Rotation paths and how fast each direction turns (degrees a step)
Each turn is a multiple of 5 degrees from 10 to 175, or 0.
Each row of a path follows its step; steps can be skipped.
Rotation 1:
step 0: [-1.33  2.11 -0.72  1.45 -2.40  0.33  2.58  1.66  0.58 -0.27 -0.47 -1.45
  0.27  2.18 -5.21 -0.46  1.36  1.44  0.35 -1.47  1.23 -1.58  1.38 -1.70
  0.74 -0.22 -1.50 -0.42  1.85 -1.39 -0.09  2.55  1.28  1.73  1.44 -3.25
 -0.27]
step 1: [-1.85 -1.17 -1.57 -0.85 -0.36 -1.98  1.34  2.14 -2.58  1.46 -1.96  2.09
 -3.26 -0.23 -2.49 -2.13  0.04  2.17  0.49 -1.73  0.80 -3.03  0.15  0.21
 -0.26  1.11  1.83  3.12  0.74 -1.69 -1.49  1.73  0.69  0.90 -0.41  1.07
  2.75]
step 2: [ 1.10  0.96  1.31 -2.10  0.18  0.97  4.33 -1.04 -0.37  0.19  0.88  0.93
 -3.73 -1.26  3.06 -0.10  1.12  1.43 -1.10  0.01 -0.65 -0.80  0.50 -1.73
 -0.97 -0.85  0.39  3.64 -0.78 -2.70  0.78 -1.26 -0.45 -1.01  0.23  0.06
  3.94]
step 3: [ 0.69  0.80 -0.42 -0.38  2.46  1.65  2.80  0.67 -1.87  0.43  1.99  0.45
  1.94  2.75  0.36  1.72  4.09 -1.32 -0.67 -0.34 -0.51  1.71 -1.02 -1.15
 -2.76 -4.19 -1.07 -0.36 -1.75 -1.99 -0.23  1.74 -1.15 -0.54 -0.11 -0.58
  1.90]
step 4: [-3.89  0.21  0.52  0.75  2.16  1.89 -0.71  2.01 -2.03 -2.06  1.28 -1.10
 -1.70  1.88 -1.81 -0.40  1.45  0.10 -2.66 -1.99  1.49  1.10  0.45 -0.79
  0.38 -1.14 -0.01 -1.58  1.82  1.20  1.76  3.85 -3.64  0.49 -0.36  0.73
  0.45]
step 5: [ 0.26 -0.26  3.98  2.22 -1.38  0.65 -1.30 -1.90  1.09  0.23 -2.86  0.20
 -4.04  1.17 -0.44 -0.40 -0.26  1.30  1.74 -2.41 -0.10 -1.98  1.98 -2.01
 -1.77 -0.48  1.30 -0.58  2.00  0.92 -0.01  3.32 -1.66  0.40 -0.88  0.36
  1.55]
step 6: [ 2.11 -0.73  1.17 -0.70 -0.08  2.59 -1.13 -0.22  0.79  1.62  1.22  0.44
  1.01 -0.95  1.05 -1.36  0.58  0.02  2.75 -2.19 -1.07  0.85  1.12 -0.19
 -2.62  0.74  2.07  3.79  2.16 -2.39 -0.19  0.55  0.32  3.48 -2.86 -2.01
  1.90]
step 7: [-0.27  2.06 -0.46 -1.59 -0.19  4.21  2.58  2.73  1.01  2.72  1.58 -3.05
  0.28  1.48 -0.99  0.01 -0.22  0.52  0.16  0.92  1.21  0.31 -0.51 -2.52
  2.15 -0.52 -0.82  0.99  0.57 -2.73  0.01  0.57  0.38  0.77 -1.73 -4.33
  0.10]
step 8: [-1.67 -0.22 -1.47 -0.58  0.62  0.29  3.46  1.24 -1.06  1.20 -3.34  0.76
 -0.69  1.74 -2.85  1.00  2.05  0.33 -1.36 -0.70  1.56 -1.14 -3.25 -2.22
  1.85  0.04 -0.01 -0.19  3.10 -1.20 -2.84  2.71  1.24  1.17  0.48  1.21
  0.23]
step 9: [-0.71 -1.53  2.04 -1.13 -0.49  0.65  2.60 -0.16 -2.93  0.03 -1.39  4.33
 -4.01 -1.90 -0.56  0.81  1.00  2.54 -0.31  0.66 -1.58 -0.58 -0.71  0.34
  0.72 -0.53  0.52  2.53  1.38 -0.66  2.45  0.81 -1.76  1.13 -0.44  2.10
  0.60]
step 10: [ 2.11  0.34  2.67 -0.84 -0.54  0.59  3.52  0.78  0.32  0.05 -1.18  0.47
  0.58 -0.89  3.12  1.62  2.79  1.23 -0.15 -0.89  0.28  0.13  1.24 -0.03
 -2.80 -4.47  0.04  1.97 -2.13  1.65  2.13  0.39 -1.46  0.18 -2.41 -1.49
  1.37]
[-0.17  0.38  1.06 -0.20 -0.04 -0.12 -0.41 -0.91 -0.26 -0.18  0.54 -1.09
 -0.31  0.04  0.02 -0.10  0.20  0.46  0.38 -0.94  0.30  0.55  0.04  0.39
 -1.26  0.37  1.23 -1.21 -0.63  0.52 -0.10  0.30 -0.35  1.04 -0.19 -0.41
 -1.38]  55
[-1.01  0.73  0.45 -0.84 -0.66 -0.14 -0.76 -0.55 -0.25 -0.13 -0.71  0.69
 -0.07 -0.59 -0.29 -0.67  0.87  0.04  0.94 -0.48 -0.81 -1.66 -0.01  0.26
  0.03  0.01  0.48  0.67  0.58  0.78  0.61  0.34  0.09 -1.05  0.19  0.37
 -0.42]  90
[ 0.38 -0.85  0.18 -0.61 -0.62 -0.61  0.62  0.07 -0.05  0.75  0.36 -0.40
  0.24  0.05 -0.53  0.73  1.16 -0.75 -0.61  0.18 -1.05  1.03  0.44 -0.78
  0.48  0.62  0.44 -0.39  0.07  0.55  0.76  0.41 -0.88 -0.59 -0.29  1.40
 -0.29]  65
[ 0.45 -0.41  0.57  0.74 -0.65  1.89 -1.51  0.22  0.21  0.72  0.34 -0.30
  0.72  0.04  0.93 -0.04 -0.32 -0.78  0.14 -0.11  0.02 -0.66  0.21 -0.36
  0.63  0.59  0.24 -0.51  0.96 -0.47 -0.58  0.67 -0.47  0.11  0.46  0.29
 -0.27]  45
[ 0.09  0.14  0.00  0.36 -0.44 -0.20 -0.73  0.07  1.60 -0.64 -0.03 -0.26
  0.01  1.18 -0.78 -0.38 -0.21 -0.07  0.79 -0.01 -0.72  0.95  0.20  0.53
  0.10  1.36 -0.38  0.81  0.29  0.76 -0.34  0.53 -0.19 -0.14 -1.05 -0.92
  0.63]  55
Rotation 2:
step 0: [-1.61 -1.08  0.33  2.59 -0.68  0.74 -0.35  0.32 -2.39  0.92 -1.52  4.35
  1.09  0.80  0.35 -0.51 -0.83 -1.98 -0.94 -2.61 -3.04  2.03  1.12  0.24
 -0.36 -0.42  2.25 -1.77  0.09  0.78  1.91  1.84 -2.49  0.65 -1.04  4.31
 -0.18]
step 1: [ 1.05  0.89  1.65 -0.67 -0.79 -2.48  0.06 -2.53 -2.20 -0.96 -0.70  0.89
 -1.52  1.34  1.32 -1.42 -1.01  1.42 -0.60  0.99 -3.46  1.83 -4.26  0.62
  2.72  0.99 -1.56  1.64  0.64 -2.04  2.64  0.73  1.29 -1.34  1.51 -0.93
 -2.62]
step 2: [-2.45 -1.09 -0.25  1.10  0.51  0.03 -0.16  2.19  1.95  0.38  0.25 -1.63
  1.29  0.14 -1.38 -3.26  1.93 -0.23  1.74 -3.48 -0.58 -1.51  1.88  2.67
  3.95 -2.33 -1.01  1.53  0.16 -1.08 -1.85  0.06  0.03 -0.14  1.98 -3.01
 -2.82]
step 3: [-0.65 -0.74 -2.40 -0.35 -2.06 -3.11  0.43  2.96 -0.58 -3.43 -0.17 -2.35
 -1.09 -1.95 -1.61  3.39 -0.47  0.04 -0.24  2.22  0.69  1.47 -0.43 -0.01
 -2.32 -0.24 -0.15  2.37 -1.63  1.57 -3.85 -0.78 -0.08  0.70 -0.03 -2.05
 -0.92]
step 4: [ 1.07 -1.43  0.80 -2.03  1.20  1.87  1.68 -0.65  1.45  1.44  0.82 -5.04
 -1.72  2.35  0.36  1.13  1.47  1.27  1.94  1.43 -0.82 -1.97  1.45  1.21
 -2.21  0.34 -0.32 -3.65 -1.47  0.85 -0.75 -1.98  0.95  1.03 -1.92  1.25
  1.44]
step 5: [ 3.04 -2.07 -0.46 -0.23  0.12  1.28 -1.84 -0.01 -0.17  0.49  2.24  3.43
  0.25 -2.63 -1.54 -1.22  2.01 -1.05 -3.09 -1.55  1.48  0.00 -2.02 -1.68
 -2.15  0.14  1.53 -1.20 -0.09 -1.13 -0.78 -0.83  0.07  0.10 -4.29  2.10
  1.92]
step 6: [ 0.23  1.98  0.35  0.67  1.19 -0.37  0.59 -0.38 -3.36  1.21  1.10  3.80
 -0.61  0.94  2.77  1.59 -0.54 -0.24 -0.02  0.99 -1.68  0.59  2.16 -1.18
  3.26  3.96  2.86 -3.62  0.11 -1.02  1.53  0.88 -0.90 -1.79  0.38 -0.75
  0.62]
step 7: [ 0.29 -0.87  0.54 -2.91  2.44 -0.13 -2.80  0.32  1.59  0.93 -2.30  2.07
  0.87  1.95  1.43 -3.78 -1.40  0.99  0.64  0.37  0.01  0.01 -1.33 -1.36
  3.46  0.02  0.96  4.96  1.69  0.19  0.09  0.94  1.29 -0.57  2.09  1.18
 -0.89]
step 8: [-2.65  0.68 -0.93  1.13  1.73 -0.72 -1.23  3.00 -0.90 -1.73 -0.17 -1.57
  1.02 -3.45 -1.38 -0.15 -0.87  0.37  0.50 -2.14 -0.13  1.61  0.13  1.68
  0.85  0.42 -2.68 -0.77  0.82  2.04  1.31  0.10 -2.62  3.24  5.14 -0.70
 -1.01]
step 9: [-1.24 -0.98  0.80  0.27 -1.31  0.72  1.92  1.43 -0.60 -0.93 -0.61 -2.49
 -1.82  0.21  0.88  1.56 -2.58 -1.06  2.22  1.99 -2.53  0.35 -0.20 -1.64
 -1.89 -3.46 -3.79  1.70  0.27  1.68 -0.48 -2.55  0.25 -1.50 -2.08  1.30
 -3.04]
step 10: [ 1.91 -0.60 -0.96 -0.17 -0.30 -0.31  1.48 -2.61  0.87 -0.85  3.90 -2.76
  2.73 -0.41  0.16 -0.71  1.20  0.40  0.89 -1.31  0.26 -3.47 -3.05  3.28
 -3.10 -1.13  1.10 -1.51 -2.17 -1.57  0.19 -0.87 -1.83 -0.50 -1.11  0.89
 -1.12]
[ 0.20 -0.43  0.53  1.11 -0.52  0.91 -0.50  0.25 -1.02 -0.08  0.39  0.32
  0.74 -0.81  0.08 -0.23  0.39 -0.50  0.06  0.07  0.30 -0.46  0.92 -0.87
  0.57  0.31 -1.57  0.31 -0.11 -0.11 -0.08 -1.08 -0.13 -0.54 -0.46 -1.37
  0.15]  110
[ 0.11 -0.37  1.13 -0.48  0.50 -0.99  0.33 -0.50  0.72  0.53 -0.40 -0.17
  1.37  0.44  0.61  0.27  0.74  0.51 -0.13  0.96 -0.42  1.41  0.23 -0.80
 -0.50 -0.28 -0.03 -0.43  0.51  0.10  0.00 -0.22 -0.88 -0.05 -0.46 -0.99
 -0.72]  130
[-0.99 -0.16  0.01 -0.45 -0.20 -0.61 -0.02  0.77  0.20 -1.05  0.39  1.12
  0.04  0.51 -0.69  1.39  0.32 -0.45 -0.60 -0.89 -0.31 -0.04 -0.14 -1.21
 -0.47 -0.06  0.01 -0.25 -1.35  0.04  1.06 -0.11 -0.33  0.33  0.61 -0.52
  0.27]  135
[ 0.40  0.27 -0.81  0.63  0.36 -0.56 -0.37 -0.17  1.07  0.24  0.61  0.14
  0.44  0.89  0.15  0.36 -0.32 -0.30 -0.54  0.36  0.36 -0.83  0.76  0.01
  0.71  1.00  0.87  1.21 -0.03  0.77 -0.85 -0.03  0.26  0.60  0.86 -1.13
 -0.75]  80
[ 0.33 -1.01 -0.78 -0.56 -0.65  0.56  0.39 -1.21  0.10 -0.75  0.06  0.39
  0.37 -0.09  0.70  0.13  0.09 -0.02 -1.02 -0.50 -0.85  1.03  0.63 -0.10
  1.47 -0.24  0.16  0.04  0.78  0.16  0.08  0.00  0.09 -0.58  1.06  0.41
  0.94]  60
[ 0.38  0.23  0.26  0.41 -0.94 -0.62  0.32  0.11  1.00  0.14  1.74  0.22
 -0.21  0.16  0.69 -0.27  0.10  0.61  0.67 -0.75 -0.15  0.57  0.27  0.08
 -0.16  0.96 -0.50  0.73 -0.26  0.85  0.39  0.39 -0.63 -0.07 -1.30  0.76
  0.90]  65
